Each path below is one point turned by a fixed rotation once a step. After each direction that follows a path, write how fast that rotation turns it, in degrees per step (0 if it stays still).
Each turn is a multiple of 5 degrees from 10 to 175, or 0.
Each row of a path follows its step; steps can be skipped.
path 1
step 2: [  1   0 -13  -5 -40 -13  19  12 -16   1  -4 -13  18   7 -24  25  -8 -22
  11   3   0 -18  -4 -18  -9  14   9   2 -50 -40   2  -6  14 -33 -10   2
  15 -10 -13  25   8  27  -3   8   7]
step 3: [ 29   9 -21  10  -7 -42   1 -17   0 -10  -6  -2  17 -26  -7   0  11  -1
 -24  25  13  11 -25 -11 -37   7 -18 -12 -11 -22  -1  21  18  12  18   9
  -4  15 -44  -7  -2 -11   6 -15   2]
step 4: [ 19  -8 -13  23 -24 -41  -7  10  15  48  -5  27  25  22  33  21 -14   5
  10   0   7  23  13   2 -10  -7  19  11 -15 -21  -5  -3 -13 -10  14   8
  -6   1 -10  30   0   2   3 -14   4]
step 5: [-13   4 -44   2   5 -18   7 -12  19  11  17 -31  -9  15  10   2   6  -4
   0   7  -8   4  -1 -13 -29 -10 -21   2  -8 -13  23   2   9 -38  12  -6
  39  -5 -31  11  16  17   2   4  34]
step 9: [ 18  26 -14  25   5 -33   4  14  20  -3  25 -25   5   6  -9   4  28  18
  -3  26  21   3 -19 -11 -17   9  -7  20  10  -1 -19  16  -4   8  27  -3
  30   4 -40   9 -20  12  -5  -1  14]
step 12: [ 31  17   6  18  11 -35 -16 -19   9 -23 -16  -1  28  -9   1  28  -3  -6
  -6  -8   0 -23 -11   2 -23  -1   4  44 -15  -3 -21   7 -10  -1  19 -13
  -9   5 -18 -12  12  24 -22  27   5]
step 15: [ 14  42  -2  -1 -36  -6  -2  17  -5 -14  28  -8  -6 -15  -7  10  17  18
   9  13  33 -20  -6   0 -24  -7  12  39 -16 -34 -11  -1  12   2  -9  -4
  18   0 -33  -3   1   7 -25  -1   3]
step 16: [ 13  -3 -13  12   5  -2 -34 -17  18 -22  -1   9  49 -10  16  25 -22  -1
 -10  18  25  33  10  -3 -30  -4  -9  22 -13 -14  12  17   0   3 -13 -11
 -22  -3 -20   9  23  -3  -5   0 -19]
[  3  -1   5   3  -8   3   4   6   0  -8   7   2   5   0  -9   4   8   3
   3  13   0   4   3  -9   6   0   3  -4  -3   0   5   4   7   7  -3 -11
  -3  -1  -2   6  -4   3   2  -6  -4]	55
[  5  -2  -2   6  -7   2   1   2   1   0 -11  -7  10   7   1   3  -4  -8
  -1  -8   1   5   5  -6  10  -7   1   2  -4   3  -6   4   0   8   2   3
  -5  -6   4  -4  11   2   1   7   0]	175
[  2   1   5   7  -8  -6  -2   5   5  -1   0  -1  -2  -3  12   2   0  -8
   4   4  -2 -13   7  -4   5   2   5   3   9   2 -12   1  -1  -7  -1  -3
   1   9   1   0  -6  -5   1   1   1]	135
[  3  10   3   2   4  -8   8  -4   1  -3   9 -10   1   0  -9  -2   1   1
   3  -8  -6  -7  -5  -8   0   3  -2   0  -3   5  -4  -3   4  -2  -9   2
  -3  -2  -7  -1   4  -4 -13   2   1]	115
[  0  -2  -3   5  -6   0  -4   2   3   5  -1  -4  -6   2   3  -2   1  11
   7  -1  -1  13   0   3   5  -7   4  -1   2  -1   0  -5   4   7  -1   5
   7   8 -13   0  -3  -8  -6   4   3]	70
[ -3   1   9  -2  -1  -7  -2   0   0   8  -5   6   0   4 -12  13  -5  -3
   8  -4   4  -2   3   6  -1  -5  -1   6  -8   4   0  -6   7   0   1   1
   4   7   7   3  -3  -2  -1  -3  -6]	170
path 2
step 2: [-12   2   0 -13 -12  24  32  15  -1   6 -18  -2  10  18 -19  13  25  -8
 -24 -20 -17 -15  17   8   8  24  40 -19  -9 -23  17   8   1  17 -26  22
 -10  18  14 -20  -6  -4  19  -6   6]
step 4: [-11  -4 -37 -30  -3   2  37   3  -4   5   1  -9  34  -1  11   5   1  -7
 -19 -26   4   3 -16   1  20  11   0  -5   7  10  -6 -35  -2  12  -6  32
 -25   1  16 -11 -16  23  26  -9  -3]
step 6: [-12  13   3  -7   0  12  38  15   9 -18  24 -14  17 -10   9 -22  -4  -5
   3 -34 -13   4   3  -2  22  37  20  12  13  33   7 -16 -17   4  12 -17
  -7  -5   5 -21  21   7   6 -32  -6]
step 8: [ -1  39  -8  -9   2  23  18 -37  12  10   3  11  -7 -16  -7   8   9  14
 -13 -36  12   1  16 -24  11  25  21  -3   4   8  -3   9   3  21   3   3
 -13  30   6  -5  27 -20  15 -28  -8]
step 9: [-30 -16  22  -8  -7  -5  -1  21  14   2 -15  14 -12   6  10  15   9  13
 -10 -24 -13  -6 -19 -24  16  17   0  10  19  11  23  14   5 -28 -19  -4
 -26  -3  17 -37  32   1   9  21 -14]
step 14: [-21  31 -19 -17 -25  17   2   6 -14   2   0  -9  14  24 -23   7   2 -13
 -18 -23  15  -5 -17 -15 -10  10  -5 -22  -1  -1 -12  26 -16   0 -10  -9
  -5  -3  47  10  10 -10  11 -36 -19]
step 15: [ -3  19  14  -7  -9  25  14  16   3  15 -27 -11 -13   1  14   3  11  10
 -32 -13 -32   3 -10 -34 -16 -12  -1  15 -27  15  22 -11  16   0  16  -2
  -4  22  26 -27   9 -19  16   8  18]
step 18: [-11  23  24  -1  -2   9 -13   3  22 -17 -13  -7  17   5  19   8  -3  -4
  20 -22 -24  24  14 -19 -31   5  -7  -6  17  25 -14   0   1   7  41  16
  -1  15  17 -10  21  12  -2 -29 -26]
[ -2   2   1  10  -2  -6   1  -3  -1   4 -10   5   2   0   2   9  -3   4
   2  -2  -2   9   1  -4   6   8   0   3  -3   1   5   2  -3 -10   3   3
   9   1 -11   3   3  -8   5  -5  -6]	40
[  0   6  -8  -9  -6   2   6  -2  -3  -1  -5  -7   1  -5   2 -10   4   4
   3   1   3  -5   2   6  10   0   7  -1   5  -4  -5  -5  -4   1   3   2
   4   4  -2   6   7  -4   3 -12   7]	170
[  6  -5  -7  -2   1  -2 -10  -9  -6   1  -7  -6   4  -6  -5  -2  -1  -1
  -5  -1  -7   0  -1  -5  -1  11  -3   6  -2   3  -3   4  -5   3  -2  10
  -8  -8  -3   4  -2   3  -5   1   8]	120
[ 4  1 -8 -5 -1  5  1  5  5  6 -5 -4 -5  2 -5  8 -1 13  0  5 -4  1 -5 -6
  7 -1  3  2  2  1  0  7  3 12 -9 -1  1 -1  6  4  0 -8  0  6 -9]	60
[  3  -6   3  -2   3  -4   3  -9   2  -8   3   1  -4   5   2  -9   4   0
   4   4   4   8  -8 -12   7   6   1  -8   7  12   0   0   4   2   0  -1
   2   1   3   0  -4   1  -4  -7  -3]	145
[ -1  -7   1  -1   5   5  -5  -5   3  -1  -4  -3  -7  -2  -1   4   4   0
  -5   0  13 -10   3   7   5   3  -2  -1  -6   4  -1   8  -7   2   8   1
   5   0   2  -2 -10   2  11  -2  -7]	120
path 3
step 1: [-14 -10 -37   0 -46   7  -1  -1   8  -4  27  11 -10  17  -3  19  -6   1
 -26   0 -26   7   9   7  13  28  13   0   2   8 -14  18 -12   4  -3  -8
   0 -22 -40   4  19  17  36 -10  -4]
step 8: [ 13   0  -7  26  -8   9 -11   8   1  -6  17   1   0  -9 -33 -24   0   2
  16  23  32  31   8 -25  31  -3 -15   8   3  -6 -13  -4  15  -4  -9   0
  -8  12 -29 -51  15   1  11 -12  19]
step 9: [-17 -13 -13  13   1  -1   3 -27   2  -4  16  21  28  18  -9   9  37 -15
   2   3 -10  -8  21  -2  17  -5 -12  18  15  27  13  29   3   3  -4   0
 -14 -15 -17   7 -20 -23 -21 -46 -12]
step 10: [  2   9 -10  20  15   6   2  -5  -2  20  14  38   1 -20   3 -16  -4 -14
  37   2  33 -24   5  -2  19  13   8  12  35 -17 -33 -21  13  12   9  -7
 -13  -2 -19  -2 -10   0  36   1   3]
step 11: [-33 -15 -49  -5 -27  -1  12 -15   1 -10  -2  21  27   0 -37  19   6  21
  -6 -25   6 -10  -5   0 -13   3   2 -15   9   0   3  13 -12  -1  16  11
  -6  -2 -14  -7  13 -35  22 -26   2]
step 12: [-27 -28  30  -4   9   0   5 -14 -22  18  14  25 -18  15 -17 -11  -6 -17
  -4  12  10 -10  24  -4   2  13  10 -28  12 -17  -8 -34  21   5   9  18
  -3 -14 -14  42  -4 -12  13   1  23]
step 15: [-14   6  -1  17   5 -11  12  25  20  16   8   9  -1  15   5 -16   5  25
   1   0 -10  -1 -22 -39  32 -12 -20   2 -16  10   1 -20  22 -22  -1  -4
  12  19  21  35  16   9  32 -22 -11]
step 19: [-29  -4 -11  -1 -14 -14  -1   0  -7  34   2   9 -27  13   0   7  -6   0
   6  12  -3   3  40  22   1 -28 -18   7  29  20   4  29  -7 -19  29   6
 -11   7 -30  -6   0   5 -11 -31 -22]
[-12  -3   3  -5  -5  10   2   3  -2   8   6   6  -2 -10   6   7   6  -2
   0  -4   6   1   2   6  -9   1   8  -7   1  -5  -6  -1  -4  -1  -1  -2
  -2   0  -3   0   6  -7   0  -3  -5]	40
[ -7   6   6   2   2  -7   2   7   0   0  12  -3  -3  11  -9  -3   5   1
  -8   0  -4   7   1  -6  -2  -1   3  -2  -2   1  -5  -1   7   2   4  -1
  -7   3   5  -1   6 -10  -7  -3   4]	110
[  2  -7  -5  -3   2   0   8   3  -6  -9 -10   0   8  -2  -3   1  13   3
   1   3  -5   3  -4  -4  -4   4  -3   3  -5   1   2  -2  -8   8   1   1
   4  -2   3  -2   0 -12  -6  -2  -6]	155
[  5  -1  -5  -6  -3   2   2   2  -2  -5  -1 -10   2   2  -2  13  -2  -2
  -6   0  -4   5   1   5   2  -3   1   3   4 -10  -1   6   7 -11   4   8
   1   2  -7  -8  -4  -7   4  -4  -2]	140
[ -5   1   3  -5   0   0   2   7  -5   3  -4   0   3   4  -1   0  -7  -2
   3   3   4  -5  13  -1   6   1   1   3  -5  -9  11   3   2  -2   4 -10
  -2  -7   2   8  -6  -5  -6   3  -8]	145
path 4
step 1: [  7  15 -20 -12  27  -7  -3 -26   6  33  -5  35 -21  -4 -16 -14  -1  11
 -40  -3  13   8  25   0 -22 -15 -14  -6   3 -11 -12   5 -22 -27   1 -12
  15  24  -8  -2   4 -19 -25  13 -20]
step 3: [ 22   6  13  -4 -10  -5  -4  -5 -16  -2 -36  -9  19  11 -13 -14  29   5
   9 -15 -17  -2 -13  31 -26  26  -7 -19   5 -13   3 -19   0   6  -7  23
  16  26  19 -34  11 -17  22  18  26]
step 5: [  3  17  30 -11  -1 -12   1 -16   4   3  -2 -21   3 -12   7 -28  13   5
 -14  17 -38   0   2   4   7  12  13   3 -18 -17 -12 -12  25 -26  21 -18
  -5 -51   0  21 -14 -28  -2  -3 -21]
step 9: [ 22 -13 -25  11  39 -24   6 -16 -22   6  25  19  33  -1  11  -1 -12  11
   7   1  11  -6  -2  -8 -14  -4  13  29  -2   5  10 -22  -6  -9  33  -5
  25  -3  40   0   5   5  28  -8   3]
step 13: [-17  -3 -13  17 -35  -1   8  -3  -9 -25  -3 -14   4  -7  17   1  20   4
 -15 -15 -10 -10 -26 -26   1  30   4  25 -41  20 -10  -7 -20 -19  17   9
  19  11 -16   7 -16  25 -24  18  -3]
step 14: [-12   0  21 -19  32   4   6  10   0  -5  -4  -5 -14 -23   7 -29   4   8
  -3   9 -11 -13  11  11  15 -41   5   4  17 -18  -3 -26  19  -6  13  40
   3  22   8 -11  22  -9  23  31 -20]
step 15: [ 26  13  23  21  11 -25   2 -12   5   2   8   0   3  -7   3  11 -11 -14
  11  20  22 -28   6 -40  -7  13  -9   0   8  13 -10   8  40   0 -31 -26
   0  10  -3 -29 -15  10 -31 -15   5]
step 19: [ 21   5  17  16  -3  12   5  22 -11 -31 -21   6  17   6  -7  16  12  24
   8  -7 -25   5  26  11  -6  -7 -28   7   1 -35  -2 -13   8   1  -6 -18
  25   9 -10   2 -19  -3  11  32  42]
[ -4   1   3   8   0  -7  -8   2   0  -1   3   4 -10  -5  -2 -10  -2  -9
   5   0  -3  -1  -7   3  -6  -7  -2   2  -3  -8  11  -4   1  -3   0  -3
  -1  -5  -4   5   2   0   8   2   8]	155
[ -4  -3   5  -1   9  -4   0  -7  -5  -4   2  -4   4  -5   4   4   1  13
  -4  -1  -2   2  -2 -11   3 -11  -7  -3  -3  -4  -1 -10  -4  -7   0   1
   3  -9   2   5   7   3  -5   2   1]	80
[ -4   0   1  -7  -7   1  -3  -2  -2   3  -6  11   5  -1   1  -5  -5  -6
   2  -3   2   0  -2  -6   4  -4   8   2  -5  -1  -3   3 -11  -4   3  -4
  14  -5   6   5  -9  -5  -1  -5  -6]	90
[  0  -2   4  -3  -4  10   5   6   2   0   9   0  -1   5  -4   5  15  -2
   1  -1  -3  -7 -10   2   2  -7  -5   6  -5   1  -9  -2  -2  -2   2  -5
  -6  -7  -4   0 -10  -5   1   5   2]	130
[  2   5  -4  -5   4  -1   4  -3  -3  -5   0   7   6   4 -10  -3  -5  -1
  -9   5   5   8  -7   4   1 -11   5   8   6  -5   3  -8   0   1  -2   3
  -6   3   2  -8  -6   5  -4   0   3]	135
[-4  0  4 13  4 13  7 -3  3  0  5 -3  1  1  0  2  0 -2 -4  6  2 -7  0 -7
 -5  1 13  0 -7 -3  5 -2 -8  6  0 -1  0  3  2  1  1  8  2 -9  2]	160
path 5
step 0: [-12 -19 -21  -2   9  -1 -18  -3  15   9 -49   5  27  16  -5  -2  16  -8
  -4   5  28 -17 -16  14  13   4   8  18  -1   2  29   5  18 -23 -10 -26
  -6   6 -29  -5   8 -17 -45  -5   1]
step 3: [ -1 -36  36   3  11 -10 -17  15   1  -9  -5 -23   8  -4  10  17  11   3
 -17   1  15 -22  17  16  12  -8   0  28   2 -11  21  -1  18   7 -23 -34
 -19 -19  -2  10 -22 -11 -47 -10   7]
step 5: [ -8 -48   1   1 -14  -1   7  10  23  13 -12 -20  26 -18  14  28  16 -10
  -2  12  22  10   9 -10  20   5 -11  12  14   3   8  -5  39  34 -19   8
  26 -14  -5  18 -21 -15  -9 -18  17]
step 10: [-14  -4  -5   8  32  -4 -19  12  -1 -26  -7   7   4 -34  -6  22  21 -53
  13   0  12  37   9  -5 -16 -12 -32 -20  -1  -3  -4 -24  10  19  -4   1
  11 -11  -5  -3  21  -1  -8  15  23]
step 11: [  6  -9 -13  20  17   6  -8  10  10   7 -30   2  -9   6 -11  -7  42 -29
  -2  -8 -17 -23  33  22  11 -17 -25  12  14  -6  28 -29  -7  11 -11  -8
  17   3 -28 -12 -19  15 -21  12  18]
step 13: [ 11   9 -33   2  11  11   4  10   5  22 -18  21   7 -15 -17 -16  28 -43
 -10 -29  11  16   9   7   2   1  -3  -7  -1  -5  18 -12  30  14  -6   7
  28 -28 -24  -7  11 -24 -18 -18  20]
step 16: [ 18 -30 -22  -5  22 -11   8  30   2  19 -32   6  10 -19  28  -5  25 -32
  -5  -6  22   5   0  -7   9  -8   8  18 -14  -7  26  15  25 -22 -33  -8
   3  -5  -7  -3  13 -19 -15   9 -24]
step 17: [ 20 -12 -14  -8  17   5 -28   4   1 -18   9  25  11   3  19   3  -2   3
 -11  -2   8  -6 -14  25  28  22 -23   9   8 -21  46   5  24 -14  -3 -28
  -4  -7   7 -25  10   2 -38 -23  -3]
[ -9  -8   6   0   2  -2   0  -9  -2   0   9  -4  -2   1   0  -2   9  -2
   7   0   7  -7   2   7   2   4  -7  -5   4   5  -3  -1  -6   7   1   3
   6 -10  -2   3   0   1   9   7   1]	20
[ -5  -4   5  -2 -10   3   2 -13   7  -1   0   2  -3 -10  -4   5  -3   3
  -1  -1   6   2  -5  -7   1  -4  -3   9  -6  -3   4   8  -2   8   0  -6
  -7   2   0  -2 -10   0   0   4   6]	20
[ 3  2 -6 -3 -9 -4  5 -7 10  7 -4  1 -1  9  2 -2 -2  0  2 -9  7  1  7  0
  1  2  3  2  3  0 -6  8 10  2  8  9  0 -4  2  9  6  4 -2  0 -3]	45
[  0   3  -2   0  -7  -7  -6   4  -5 -12  -7  -2  -2  -1   1  -5  -2   7
   0  -2   5 -11  -7   4   0  -7  -1  -5  -6  -3 -14   1   3   4   4  -1
   1  -5   0  -6  -3  -6  -7   3   0]	125
[ -3   4  -4  -3   0   0   2   6   6  -8  13   2  -1   1   8  -3   0   0
  -4  -3  -1   0  -1   0  -6   7 -10  -1  -1   5  -2   9  -8  -1   5  -2
   3   4   6  -3  -6  11  -8  -5  -3]	135
[  1   0   0  -5   7   6  -2  -3   2   3  -5   4  -4  -1  -5  -9   6  -2
   2  -6  -1   0  -3  -1  -9   6   1   6  -6  -8  -2   2  -8 -12   5  -5
   7  -4  -4   8   0  -8  -5   2   6]	25
[  4  -3   8  -2   2   6   2   5   8  -3  -6   3   1  -2   7   5  -1   4
   4   4  -5  -4   8  -8 -10   5  -4  -4   5   3  -4  -6  -3   8   9   7
  -8  -1  -6   1  -3  -6  -1  -2   4]	20
[  1   1   0   8   2   5   3 -15  -8  -5  -4  -1   0   2   1 -12   1  -3
  -3  -7  -6   5   4   0   4  -1  -2  -7   3   2   6   5   0   2   9   4
  -2   4  -6  -8  -4  -6  -1  -6  -4]	160
path 6
step 0: [ 10  -5  -9  14   7  18 -28   9  25  -8 -14  14 -18  41  34 -12  19   2
 -36  -4   1  28  30  23  18  14  -1   6  14   2  -5   5  11  12  23 -10
 -10  -1  -8   2   5  18  25  -1  21]
step 1: [ -2  35 -35 -14 -16   3  20  -2 -16  -7   4   9  -7  15  28 -31  13   1
   7 -12  -3  -1  25 -11  -5  16 -17  12 -18 -17   8  32  -4  15  -4   1
 -16   5 -27  38  -7  20  -8 -12  22]
step 2: [ -3  18 -14 -25 -17   6 -18  -7   4  18  12  10   9   3 -16  22  20  -9
   2   9  12   5  -9  -9   6   1  -4  30 -55   6 -14  12  -7 -11  19  -3
 -22  28  10   8 -39  13 -28 -10 -13]
step 6: [  6  16  20   4  18 -13  25  27 -37  -4  -4  -6   0  34  10 -25  13  11
  -9  16  -5  24   7  16 -21 -33  -9  -9 -39  12   6  -9  -3  14 -16   2
   9  23   5   8 -10   3   7  21 -24]
step 13: [-23  -5 -17   8  -9 -25  13  35  11   0  11  16  21 -10  -4 -11  13   6
  11  23   9  19  -4   1  13 -12 -52   5   0 -37 -23  -8 -19  -2   6  17
 -23 -16 -19   6  -2   4 -17 -11 -21]
step 15: [ 10 -27 -15  12  38   6   1 -21  -6 -14 -30  16  18 -29  -8  29 -27   5
 -30 -16 -27  18  10  -8  15 -13   4 -12 -19  17  -1  -6  19  16   3  -3
 -14  -1 -13   5  -3 -14  14  10 -31]
step 16: [ 25 -14  -8  13  56   6   3 -11   1  -3  12   7   7  -8  26 -23 -18   5
   7 -10 -14  21  12  35   3  -4 -28  18   0 -11 -21 -16   1 -14  12 -22
 -13 -20  10  11  15   7  21   9  23]
step 17: [  3   4 -13  -9 -15   5   9   6 -23  -2   6 -22   1  40  16   5 -18  10
 -14   0  16  28   9  17 -16   4  20  27  -4 -33  -3  18  -3  -4   6 -27
 -45  -6  -6  20  27  -5   2  22  15]
[  0   4  -2   1   1   1   1  11  -4   7   5   1   7   0  -2   4  -2   3
   7   5  12   5  -4  12   4  -2   5  -5  -4  -2  -1   3 -11  -6  -3  -7
  -2   2   7  -3   3   5   5  -1  -7]	100
[ -2   1  -9  -6   4   6  -3   2   2   0  -5   3   6   3   3  -3  -2   5
  -1  -3  -2 -12  -6  11   1   0   0  10   5   7   4   3   3   1  -2  -8
  -8   5  -3   8  -5  -1   7   6   3]	45
[  1   4  -6   4   9  -8  -3  -4   2  -5  -5   0   5  -2   3   4   4   0
  -2 -11   4  -6   9   3   2  12  -1   3   1   1   6  -3  -8   3  -2   7
   2   5   4  -4  12   5  -1   0  -3]	95
[  6   1   1   3  -7   0  -5  -2   0  -7  -6  -5   4   2  -1  -8  -5   4
   2  -1  -9   1   5   8  -7  -3  -2   0  -9  -3  12   3  -2  -3  -1   2
 -10  -4   8  -6  -5   3  -2  -9   4]	70
[ -6  -6   1   6   0   4 -10   4   2  -9   4   1  12  -5  -9   3  11  -7
  -2   3   3   6   4  -3  -1   0  -4   3   1   2  -1   1   4   7   2  -3
  -5   4   2  -2   0  -5   9  -6   4]	140
[ -6  -7   0  -9   1  -1  -2   6  -3  -7   7  -2   5  -3  10   5 -11   2
   1  -6   1   2  -7  -3  -1  -3  -2   3  -5   3   6  -9  -3   1   5   1
  -2 -11  -3  -4   9  -7   0   0   1]	10
[-1  0  2 -6  2  8  2 -7  1  0 -2 -2  7  4 -5  2 -7  1  0  8  2 -3  0  1
  0  1 13  2 -8 -1 -6  8  3  4 -1  9 -5  7 -6 -6 11 -4 -7 -2  4]	140
